In the rows, zero is written as 128.
The rows of Z fall into a few groups, which share some directions, and each row is roughly a mix of its group's hidden directions, except one row that fits no group.
Z (87 x 11):
[[143 158 104 125 160 145 113 105 164  71 128]
 [116 180 119 131 104 167 122 158 168 103 138]
 [105  83 127 146  94 171 130  93 100 115 117]
 [142  71 152 160 121 120 100  96 124 158 106]
 [161 135 118 101 134  77 112 176 103 122 151]
 [159  72 130 166 123 154 112 140 149 163 134]
 [156  91 178 119 122 110 115 150 131 158  88]
 [ 98 167 139 146 128 176 155 128 141 142 173]
 [ 89  92 111 167 129 165 149 103 163 121 128]
 [163 116 153 110 106 130 122 101 131 101  64]
 [168 108 140 148 115  83 118  98 105 151  88]
 [160 140 141 126 103  92  95 101 107 160  86]
 [127 120 145 117 113  94 136 198 142 117 163]
 [142 154 132  66  96 119 125 172 111 136 115]
 [127  82 137 144 153 139 106 145 175 167 152]
 [147 150 144  98 107  97 124 150 101 128  67]
 [124  69 135 121 171 111 136 161 112 120 161]
 [107 106 160 160 140 155 127 146 164 162 169]
 [ 99 129  98 113 159 153 141 178 163 112 152]
 [110 148 133  85 122 131 160 167 123  89 167]
 [139 157 113 174 124 135  93 156 177 147 114]
 [116 151 108  85 175 148 160 116 105  99 146]
 [175 125 155 171 154 133  95 103 120 158 136]
 [151 173 128 102 101 111 130 109  90 124  81]
 [126  80 141 138 157 157 127 144 174 155 160]
 [125 138 129 157 158 101 118 144 100 167 184]
 [ 97  82 128 171 165 136 132 122 149 147 160]
 [130 123 106 135  85  81 154 123  91  94 108]
 [120 156 121 133 193 124 108 132 141 124 179]
 [ 83 108  94 163 145 144 144 136 150 133 173]
 [110 157 116  88  96 127 170 104  88 108 127]
 [145  84 147 152 106  73 114 140 122 162 118]
 [125  90 139 149 118 106 119 196 144 127 155]
 [134  95 161 121  74  80 136 124 105 144 123]
 [ 97 159 103 145 117 128 151 108  98  76 157]
 [123 134 100 134 197 153 123 160 147 114 150]
 [171 119 137 142 113 150 117  87 145 100  78]
 [114 174 117 129  55 137 141 126 128 120 113]
 [146 126  85 113 130 127 143  78 100  80 126]
 [131 111 104 122  83  96 153 126 112  81  93]
 [139 184 112 107 108 102 101 131 116 154  88]
 [124 164 129  66 133 104 122 174 114 129 142]
 [120 173 120 102  98  99 156 176 129 112 148]
 [105 128 116 143 137 164 167 107 123  87 176]
 [111  94 141 151  74 170 117  97 120 120 113]
 [109 109 124 160 191 105 124 109 142 105 159]
 [103 132  71 160 127 130 142 182 120 119 138]
 [117  72 136 185 142 135 130 115 135 160 143]
 [158  82 135 140 132 100  83 108 142 167 116]
 [144 140 115 127 104  92 124  86  80  95 101]
 [141 103 113 167 180 129 106 132 155 124 170]
 [104 153 111  94 140 154 159 156 121  85 162]
 [139 105 138 159 124  96 124 152  90 178 160]
 [172 170 150 118  93 136 116 107 100 140  93]
 [ 88 129 135 116 142 120 135 167 114 178 172]
 [112 186 108 115 105 104 134 136  92  96 106]
 [126 138 131 188 112 110 142  84  86 141 130]
 [149  91 136 168 147  93  96 152 147 164 121]
 [129  90  98 152 137 122 127  76 118  90 161]
 [115 126  84 178  83 115 128 140 113 149 101]
 [120 156 147 107  98 134 135 181 158  99 161]
 [ 96 189 118 151  98 106 126 120  95 110 136]
 [125 150 114 119 126 164 175  95 104  83 147]
 [ 73 142 121 159 128 107 115 177 139 118 156]
 [121 117 124 140  73  80 142 173 113 138 132]
 [113 145 138  76 110 143 165  95  95  98 136]
 [139 103 163 166 116 150 129  79 126 150  92]
 [126 138 107 155 161 185 104  91 144 129 107]
 [ 88 113  98 151  92  95 168 130  99 116 135]
 [135 162 183 111 155 150 106 101 125 162 113]
 [108 154  98 101 138 133 138 117 156  62 118]
 [128 153 102 122 108 101 138 102  81  77 111]
 [147  71 143 152 138  85 112 120 114 164 115]
 [112 166 118  94 151 174 145 134 136  87 152]
 [106  98 132 146 154 145 116 162 176 154 164]
 [120  81 140 156 150 159 134 117 159 139 176]
 [132 100 138 191 141 154 125  80 143 138 123]
 [160  90 155 136 127 110  91 116 143 179 109]
 [140  97 123 138 143 168 156  75 129 109 165]
 [101 138 148 160 126 149 146  61 125 124 100]
 [103 137 126 156 122 150 162  95 107  87 172]
 [122 188 125  97 134 173 136 109 145  99 132]
 [ 80 109 144 163 136 128 134 171 146 114 168]
 [110  88 148 176 129 115 138 121 104 178 144]
 [ 92 143 119 119 178 129 123 153 143 141 183]
 [155 110 116  79 125  95 118 173 134  92 117]
 [144 128 147  95  69 138 136 136 111 144  80]]
One row of each group comes first, with its name. Which group is each row after those in?
[116  82 124 154 156 155 130 122 163 133 179]  F
[114 168 128  96  69 126 159 112 106 112 122]  Q
[152 162 172  84 161 124 100 114 127 123 104]  V

[130 195 133 108 104 118 130 135  84 152 138]  V
[122 152 143 125 111 147 119 185 173 103 157]  Q
[102 108 154 141 148 132 126 148 119 194 162]  V
[156  95 151 165 153 163 102 111 154 160 130]  V
[107 173  99  97 119 127 166 160 115  99 149]  Q
[115  86 118 178  82 118 117 165 126 139 125]  Q
[112  90 132 155  86 118 127 187 132 120 149]  Q
[122 180 116  97 162 154 140 151 149  97 153]  Q
[112 191 142 119 141 161 128  81 134 118 115]  V
